Some points, each followed by its number:
"0.94 -0.27 0.15 -0.88 0.45 0.10 -1.34 0.69 1.06 -0.31 -1.58 1.35
 -1.16 0.51 0.68 0.61 -1.62 -0.84 -0.87 0.78 -0.21 -0.91 0.41 -0.74" 0
"-0.40 -2.18 -1.96 -0.87 2.17 -0.96 -1.88 1.93 -1.13 0.95 0.96 0.04
 0.98 0.15 0.40 -0.59 -0.30 -0.11 0.30 1.27 -0.81 -0.73 -1.42 0.20" 1
"0.18 0.13 -0.96 -0.64 -0.77 -1.14 -0.04 0.75 0.09 0.28 -0.61 -0.66
 0.09 0.25 0.38 -0.46 0.41 -0.87 0.20 0.06 -0.79 -0.22 -1.21 -0.03" 2
"-0.14 -1.48 0.51 0.49 -0.14 0.78 -0.46 -0.03 -0.17 0.18 -0.70 0.12
 -1.90 1.38 3.17 1.41 -2.23 -0.72 -0.37 1.06 -0.10 -1.37 1.08 -0.26" 3
"-0.39 0.30 -0.87 -0.36 -1.88 -1.19 1.45 -0.33 0.78 0.78 -0.94 -1.07
 0.00 -0.30 1.55 0.47 0.33 -0.06 0.31 -0.38 -0.26 0.14 -0.50 0.94" 4
"-0.49 -2.37 -1.35 -0.33 2.07 -1.62 -1.32 1.49 -1.07 0.68 1.53 0.03
 1.19 -0.11 0.27 -0.38 -0.05 0.44 -0.18 0.88 -0.64 -0.72 -1.18 0.93" 5
"-0.07 2.78 -0.99 0.46 -2.51 1.34 -0.28 -0.71 -0.27 -0.22 -0.48 -1.02
 -0.05 1.73 -1.19 -0.68 1.46 -0.36 1.56 -0.71 0.21 1.44 -0.90 -1.28" 6
"0.84 1.98 -0.83 -0.46 -1.48 0.97 -0.88 0.40 0.10 1.09 -1.09 -0.79
 -1.00 -0.62 -1.51 -0.36 1.24 -0.26 0.76 -0.22 -0.52 1.40 0.79 -0.36" 7
"0.02 -1.11 0.62 0.22 0.20 0.69 -0.61 0.26 0.29 0.20 -0.88 0.57
 -1.80 0.97 2.53 1.21 -2.14 -0.11 -0.24 0.83 0.01 -1.64 1.40 -0.38" 8
"-0.07 0.01 0.31 0.77 -0.79 2.86 -1.44 0.42 -0.49 0.61 -0.57 0.59
 -1.63 1.91 1.29 0.93 -1.50 -0.48 0.01 1.18 0.00 -0.57 -0.33 -0.93" 9
"0.09 1.44 -0.47 -0.85 -0.90 -2.18 2.00 -1.24 1.69 -1.21 -1.08 0.44
 1.54 -0.52 -0.27 -0.67 0.85 0.04 0.11 -1.54 0.36 0.55 -1.19 0.27" 10
"-0.28 0.56 0.94 0.36 0.31 -0.79 1.29 -2.27 1.17 -1.63 -0.93 0.82
 1.44 0.62 1.55 0.88 -1.69 0.01 -0.65 -0.82 1.95 -0.09 0.96 0.03" 11
"1.31 0.74 0.60 -0.59 -0.41 -1.70 -1.60 0.93 -1.28 -0.14 -1.06 -0.84
 -0.05 -2.33 -0.11 -1.23 0.27 0.25 -0.25 0.49 -0.68 -1.75 1.92 1.18" 12
"0.47 1.88 -2.70 -1.20 -1.60 0.14 -1.85 1.19 -0.26 1.51 0.06 -0.54
 1.38 0.25 -2.05 -2.00 2.58 -1.09 1.29 -0.11 -1.02 1.64 -3.48 0.46" 13
"0.00 1.24 0.17 -1.37 -0.89 -1.74 2.19 -1.09 1.65 -1.06 -0.78 0.72
 2.03 -0.99 -0.19 -0.48 1.17 -0.28 -0.10 -1.16 0.16 0.28 -1.60 0.84" 14
"2.36 1.33 2.08 -1.20 2.64 -0.43 0.07 0.45 1.38 -0.78 -0.20 1.61
 -0.18 -4.47 -5.27 -0.72 1.41 -0.02 -0.53 -0.55 0.51 1.08 3.67 -0.30" 15
"-0.21 0.55 -0.57 0.30 -0.71 -0.42 0.70 -0.75 0.30 -0.61 0.18 0.05
 0.41 0.68 0.17 0.04 0.37 0.01 0.26 -0.86 0.29 0.23 -0.44 -0.49" 16
"-0.29 -1.12 -0.18 -0.06 -0.05 0.23 0.47 0.13 -0.28 0.35 0.89 -0.30
 0.62 -0.73 0.22 0.03 0.12 -0.31 0.18 -0.01 -0.76 -0.11 -0.46 0.92" 17
"-0.59 0.54 0.17 1.42 -1.06 2.75 0.09 -0.01 -1.39 -0.05 1.48 0.24
 -1.11 1.21 -1.75 0.29 0.87 0.91 0.74 -0.47 -0.41 0.51 -0.76 -1.50" 18
Which two points above are nearest to each new point? Their numbers follow each, nearest first.
"-0.82 0.50 -0.86 -0.33 -1.14 0.74 -0.37 -0.10 -0.16 0.69 -0.03 0.09
 1.29 2.16 1.28 -0.70 0.22 -1.48 0.39 0.39 -0.56 -0.07 -3.36 0.51" 2 16
"1.57 1.38 0.84 -0.02 0.52 0.27 0.25 -0.05 0.75 -0.25 -0.58 -0.26
 -1.45 -1.82 -2.41 0.24 0.62 0.59 0.42 -0.17 0.57 1.42 3.46 -1.44" 7 15
"0.78 1.40 0.38 0.19 0.35 0.19 0.08 -0.37 0.50 -0.17 -0.41 -0.53
 -0.65 -1.59 -2.36 -0.04 0.80 0.93 0.13 -0.35 0.89 1.45 2.45 -0.87" 7 16
"-0.49 -1.34 1.45 0.98 -0.82 0.51 1.05 -0.67 -1.14 -0.09 1.13 -0.60
 0.51 -0.50 1.83 0.58 -0.62 0.43 -0.25 0.05 -0.47 -0.70 0.73 1.47" 17 16
"-0.75 -2.79 -0.92 0.08 2.77 -1.72 -0.64 0.95 -1.41 0.20 2.06 -0.12
 1.80 -0.41 0.57 -0.03 -0.22 0.95 -0.13 0.89 0.57 -1.03 -0.17 0.51" 5 1
"1.21 1.03 0.58 -0.17 0.54 0.16 0.13 -0.09 1.31 -0.19 -0.61 0.06
 -1.30 -2.03 -2.32 0.58 0.40 0.53 -0.21 -0.29 0.93 1.70 3.00 -1.07" 7 15
"-0.31 -0.97 0.21 0.58 -0.68 2.73 -1.35 0.42 -0.57 0.35 0.06 0.66
 -1.09 2.19 1.27 0.88 -1.51 -0.88 0.00 1.08 -0.59 -0.78 -0.99 -0.82" 9 3
"0.01 1.10 0.93 0.10 0.34 -0.43 0.70 -2.08 1.75 -1.40 -1.24 1.01
 1.21 0.86 1.27 0.59 -1.53 -0.21 -0.78 -0.65 1.88 0.49 0.51 -0.02" 11 16
"-0.85 0.28 -1.42 0.17 -1.53 0.62 -0.85 0.25 -0.65 1.82 0.28 -1.52
 0.19 1.25 0.99 -0.58 0.73 -0.45 0.90 0.38 -0.60 0.55 -1.86 0.81" 2 17
"0.60 -0.29 1.24 -0.81 -0.89 -0.42 1.62 -0.40 1.85 -1.13 -1.58 1.07
 -0.85 -1.29 0.90 1.39 -1.14 -0.58 -1.29 -0.36 0.01 -0.86 0.86 0.12" 0 11
"-0.37 0.77 1.56 0.69 -0.20 -0.62 1.97 -2.65 1.08 -1.75 -0.65 0.80
 1.49 1.10 1.67 0.46 -1.62 -0.04 -0.95 -1.31 1.40 0.04 0.09 0.48" 11 16
"1.88 -0.08 1.68 -0.33 -0.26 1.65 -1.48 1.76 -1.14 0.21 -0.98 0.16
 -2.46 -2.24 -1.41 -0.53 0.04 -0.69 -0.80 1.11 -1.49 -1.29 2.37 0.25" 12 0
"1.27 1.37 1.45 0.34 0.59 0.79 1.04 -0.73 1.38 -1.09 -0.22 0.46
 -1.10 -2.36 -3.31 0.81 0.69 1.06 0.13 -1.12 1.15 2.24 3.68 -1.50" 15 7
"-0.19 1.23 0.09 1.41 1.02 1.86 -0.70 -1.01 -0.45 -0.09 0.25 -0.15
 -1.34 1.79 -1.34 0.09 -0.38 0.66 0.49 -0.03 1.35 1.69 1.21 -2.18" 18 16
"0.01 0.35 0.45 0.94 0.58 1.19 -0.35 -0.78 0.08 -0.29 0.46 0.36
 -0.91 0.72 -0.67 0.42 -0.36 0.59 0.17 -0.42 1.04 0.66 1.12 -1.24" 16 18
"-1.29 0.36 -0.49 0.59 -1.08 0.19 1.19 -0.53 -0.56 0.29 0.66 -0.86
 0.19 1.06 0.46 -0.30 0.96 0.20 0.66 -0.54 -0.05 0.48 -1.51 0.09" 16 17
"-0.09 0.74 1.30 0.19 0.26 -0.94 1.49 -2.00 1.56 -1.46 -1.05 0.94
 1.15 0.52 1.66 0.77 -1.77 -0.15 -0.87 -0.78 1.89 -0.20 0.91 0.11" 11 16
"0.26 1.41 1.39 0.10 0.26 -1.08 1.21 -1.97 2.19 -1.65 -1.86 1.01
 0.42 0.23 1.47 0.99 -1.69 -0.06 -0.92 -0.80 2.15 -0.08 1.67 -0.28" 11 16
"1.10 0.95 0.31 0.08 0.77 0.17 -0.31 -0.08 0.55 -0.30 -0.38 -0.23
 -1.02 -1.64 -2.81 0.32 0.44 0.80 0.17 0.03 1.07 1.45 3.25 -1.46" 7 15
"0.41 0.06 0.13 0.04 -0.37 1.79 -0.97 0.32 -0.46 0.14 0.19 0.72
 -1.00 0.85 -0.62 0.30 -0.41 -0.51 0.06 0.36 -0.53 0.11 -0.20 -0.77" 9 18
"-0.09 0.61 1.79 0.57 0.79 -0.77 1.64 -2.15 1.82 -1.83 -0.74 1.30
 0.99 0.49 1.17 0.60 -1.73 -0.04 -1.58 -0.90 2.01 -0.12 0.61 0.10" 11 16
